Each path below is one point turned by a fixed rotation once a step. After each direction that follows a path, write how fast that rotation turns it, in degrees per step (0 if it stays still).
Each turn is a multiple of 5 degrees from 10 to 175, or 0.
Each row of a path follows its step; steps can be skipped.

step 0: [ 44   4  29  48  18 -12  19  29  48  57 -22 -27 -33 -16  -3 -13  -9  -4
  32 -34  -9  -6  19  -5  -2  -3   1   0  12   7  -7 -17  67 -46  47  24
 -21  14 -12  -5 -20  -7   6  13 -20 -17  14 -46]
step 1: [ 27  17  -7 -44  27  34 -24  -7  13  29   2  -8   3 -17  19  -8 -16  -4
  37  17 -30   1   7  -3  18  24  35  91 -14  -3  15  15  41  -6 -10   5
  37  18 -23  24 -28  22 -23  55  -7  20   1  27]
step 2: [-22  -8  41  26  57   9 -29   7  41 -37  -1   0 -36 -32   9 -25  21   8
   6 -12   8  10 -41  -3   0 -42 -28  31 -12   9 -30  30  15  -5 -19  -9
  54 -10   3  30  -2  50  18 -16  42 -10  13  24]
step 3: [ 29   1   1  55  38  20  -2 -38  58  28 -58 -18  -2  19  23  11 -23  20
 -16  23  12 -18 -40  20  -4 -17  25   1  24   5 -35  -7  21 -18  -9  20
 -33   2   3 -26 -43 -13  32  -3   5 -48  -3  -9]
step 4: [ 42  -9  -5 -29 -13  23  10 -14  40  41  19  23 -16 -26  -1  69 -18   5
  23  31 -23  55  20 -16   6 -17   5  28  -1  -4 -31  -5   6 -37  -2  22
  11  36 -26  19 -55   4  21  -2   4  35 -17  11]
step 5: [-37  -4  -6   0  41  32 -30 -28   3  19  51  61   5 -38   8 -23  22  13
 -16  21   4  13   3  -5 -28  -1  14   7  -5  24 -13 -18  12 -27 -11  -1
  24 -48 -11  -9 -29  52 -31 -14  52  -2  29  36]
step 6: [-28 -25  19  20 -18  47  20 -25  45  27   2 -18 -25 -27  15 -12  -1 -11
 -33 -31  14 -21 -16 -24  16 -37 -18 -19  14  -2 -11  11  35 -21   1  61
 -32   3  40 -40 -17  30  -3  -3  17 -42  26 -25]
step 7: [ 23 -30   0 -19 -18   2  22  25  -5  74   7 -20  17 -34  57  36 -27  -7
  -6  12   1  44  -3  15 -32  21  30  26 -32 -19  17  20  30   2 -18  28
 -24   7 -12  13 -50   8  23  33 -10 -33   0  -3]
step 8: [ -7 -28  28 -11  24 -25 -23  17 -23  24  30  46 -16 -50  25  15  36 -42
  24  25  -8 -44 -19  -2 -26 -41 -14  26 -25 -45 -17  -3  27 -43  -1  -7
   5 -11 -21  16  -2  38 -12   5  20  28   1  29]
step 9: [-33   0  25  38  58   0  13  12  41  46 -22  36   1  15  26  -1  16  19
  30 -14   2 -47 -37   9  37 -20   3 -20  -4  41  12   2  47   0   5  47
 -11 -21  -6 -10   9  21 -21   3 -18 -18  38  -7]
step 10: [ 32 -52   7   2  -7  45   3   2  30  11 -42   7  -6 -10  35  27 -65  23
  14 -17 -28  22  -7  30  26   5   0  28   7 -44  29  19  45  -8 -15  29
  11  52 -32   4   8  27 -15  14  -3 -11 -19 -19]
step 11: [ 13   8  24  17  23 -23 -26  -9  -1  10  -2  35  28 -33  41  35  33   8
  -6 -12  -5  12  21  16 -42  -5   3  57   5 -16 -30  33  19  -5  -5 -37
  68  -9 -44  22 -29  37  -2 -29  12  -5   7 -26]
[  0 -12  -7   7  11   6  14  -2   6  -1 -14   5   4   0  -1 -18  13 -11
  -1   3   8   8  -6 -14  -5  -7  -7 -13  12   0   3  -9   5  11  -7   4
   6   2   4  -3   4   4  -1  -2 -16  -6  -4   8] | 110
[  8  -9  16  -6  -5   9   0   2   9 -11   8  -3 -16  -1 -12   3  -7  -5
   1   2   1   4  -7 -13   1 -12 -14  -5  -2 -22   1  -5  -4 -10   6   3
   3   4  -7  -1  14  -8  -4   3   6   2   1  -6] | 175
[-10  -4   7 -10  12 -12  10  -4  -6  -1  -8   8  -4 -11  -8  -9   3   2
   1  -8  10  -1   9  13  -4   2  -1   2 -14  -9   0   0  -1   3   8  13
 -17  -1  -1   7   2   6  -4  20  -7   2  -6  -9] | 40
[ -2  -9  -4   1  -5  -4   9  -9   6   2   6   0   7   2  -9   8  -3 -19
 -12   1   4   9   1   5   3   3 -17   3 -10  12  -5  -3 -11  -7  -9   0
 -15  -3  -4 -11  -8   2  -4   5  10  -4   9  15] | 35
[ 12  -3  -6  15  -4 -13   3   1  -7  -5  -2 -13   4  -4  10   7  11   2
  -1   7  16   2  -7   4 -16   6   0  -5   1 -12 -14   8  -6  -4  -2  12
   4   5 -11  -7  -4  -7  13   4   2   7   2  -7] | 90
[ 23 -11   4  -4   1   3   8  -6   0  10   0  -9 -10   3   8   2   9  -3
   0 -10 -18  -6  16   6  -8  -4   3  -5  -3  -4  -6  -9 -12   2  -7 -12
  -1 -13  -5   5  -7   0  -2  -3 -10   0  -6  -2] | 100

step 0: [  3   4  14  -3  -7 -44   3   1 -30 -23 -58  49   5  11 -21  67 -48  52
   6 -42   2  -8  15  10  -4 -37 -15  26 -30   2  32  25 -24   8 -15  11
 -11 -17 -36 -42  11  30  25   7  -4  -6  30  -9]
step 1: [ 14  -8   5   1  11 -24 -52  -9   8  51  -2  18   4 -12   4  50  -7  17
 -18  13   1  34  10  13  63 -42 -20 -19  20 -22  20   5  19 -13 -24  23
   4 -44 -25   1 -24  49 -57 -28  42 -27  -9 -11]
step 2: [-39  39  -4  20 -34  29 -22  55 -47  16 -14  36 -39  32 -32  22   4  34
 -15  25  13 -29   1  48  51 -25  53  24   7 -15   7 -16 -32 -11  -6  31
  26  -4 -11   8  10  19 -11   4   7  10  -4   7]
step 3: [-41  14   0  24   3  -3 -37 -22 -23 -29 -47  45  -4  21  -4  29 -18   0
 -54 -26 -14  29  66  -9  -8   1  30 -11  18  -7 -19  38 -19  -3  24  21
 -14   6 -36 -30   5  22 -29  20 -16 -60 -22   7]
step 4: [-18  -3  36  -5   5 -16 -78 -22  37   2   0  43   9 -22 -60  25  12  13
  25  -9 -16 -22  18  -6  22 -10   8  -4 -12  -8 -27 -49 -27 -57   2  25
  17  -1 -47  18 -30   2 -18  15  41 -18   8 -30]
step 5: [-25 -13  17  32 -28 -15 -13  52 -23 -26 -36  15   0 -13 -35  -1 -34   0
 -18   9 -21 -30  12 -29  47 -17  -9 -33  12 -48 -30 -18  -5  42  31  43
   9   7 -44 -10  13  26 -18  10  18  58   3  26]
step 6: [ -1  -7  29   8 -26  16  -5  -6  -8  16  -8  53  -4  17 -51  26  -8 -10
 -10 -36 -30  30  10  -6  12 -21  22 -17   5 -15 -29  41 -18 -20  47 -45
 -17  -8  10  24 -46   8 -79  29 -15  27 -23  22]
step 7: [-10  17  36  -5 -40 -20 -50  29  11 -29  26   3 -19  16   4  24  -3  29
  27 -76  -9 -65 -21 -14   8 -16  22 -10   1   1  -6  -2 -23  -1  40 -24
  21 -18 -37 -44   3 -21 -36  12  38 -29   5   1]
step 8: [ 12   8   3  40   5   5   1  10  28 -42 -38  -1  19 -11  -1  15 -33  -6
   5 -35   7 -50  -1  -4   7 -46 -13 -48  40 -34  46  44 -32 -21  18  41
  -5  -3 -33  24 -53  21 -15 -16  12  17 -24  20]
step 9: [ 30   8  27  -2  -5   2  -7  -4  -3  25 -23  55 -27  -5 -30  69 -41  59
  46 -30   9  15 -13  30  -2  -3  27  -9 -25   7  23  17 -16   2  35  -9
 -26 -15  -9  -1  -6  49  12   5  36  54  -1   1]
step 10: [ -5 -22   4   1 -39  -7 -26  42   8   2  -8  38   7  46  37  32 -32 -11
 -25 -31  25   1 -20 -11  40  -8  14  -1  51 -22  31   7  27  -4  -8 -14
  -9 -55 -24 -18  14  51 -32  -1  52 -29   8 -16]
step 11: [-28  17   1  18  10  38 -19   8 -14   0 -36  27  10  43  -1  21  27  35
   6 -13   8 -13 -20   8  50 -21  46  -8 -24 -44  44   8 -45 -60 -13   4
  23  -2 -16   2 -29  35   6 -38 -13 -10 -44  20]
[  1 -11 -13   7   1   4   6  -4  -7  -2 -14  -1  12   9  -3  -2 -10   3
   1   1   0  -2   6   0   4  -9   8   7  -3 -14   1  17  -6   5  11   4
  11   6  -1   9   3  -6  16  -1 -19   7   0   9] | 125
[ -1  -7  -3  10 -12   7  -3 -12   6  -6  10  -1   9 -12 -16  -2  -3   9
   8 -12   9  -2  14   0  -9   5  -4   4   4  -1  -1  -5   1   4  -6  10
 -20   3  -3   4   2  11  11 -10   3  -2   9   5] | 80
[  2  -2   9   3 -19   3  11   4   7   3   8   2  -1  -6  21  -1  -6   6
   9  -6  -1   0 -12 -12  -7  -3  -8   3  -7   4   8  11   3  -4  15   2
  -6  13 -13  10  -7  -7  -8   2   0   6   1   2] | 35
[ -1   3   8 -17  -7  15  -4  -1 -14  12   7  -9  -7  -4  -5   6  -1  -6
  -1   2  -4 -19   7  -3 -10  -6  -2  -1 -15  -9   7  -4  -5  -3   4  -8
  -1  -4  -8  -4   8  10  13   6  -7   5  -3 -10] | 155
[ -3  -9  -1  -4  -1 -16  -7 -13  -2   4  -3   7   5  14  -6  -8  -4   0
   2 -13  -3  -2  -1 -13  -8   1   2  12   2  -1   7   7  14 -10  -5 -19
   3   1  -9 -10   4  -4  -2   1   2 -14  11 -12] | 110
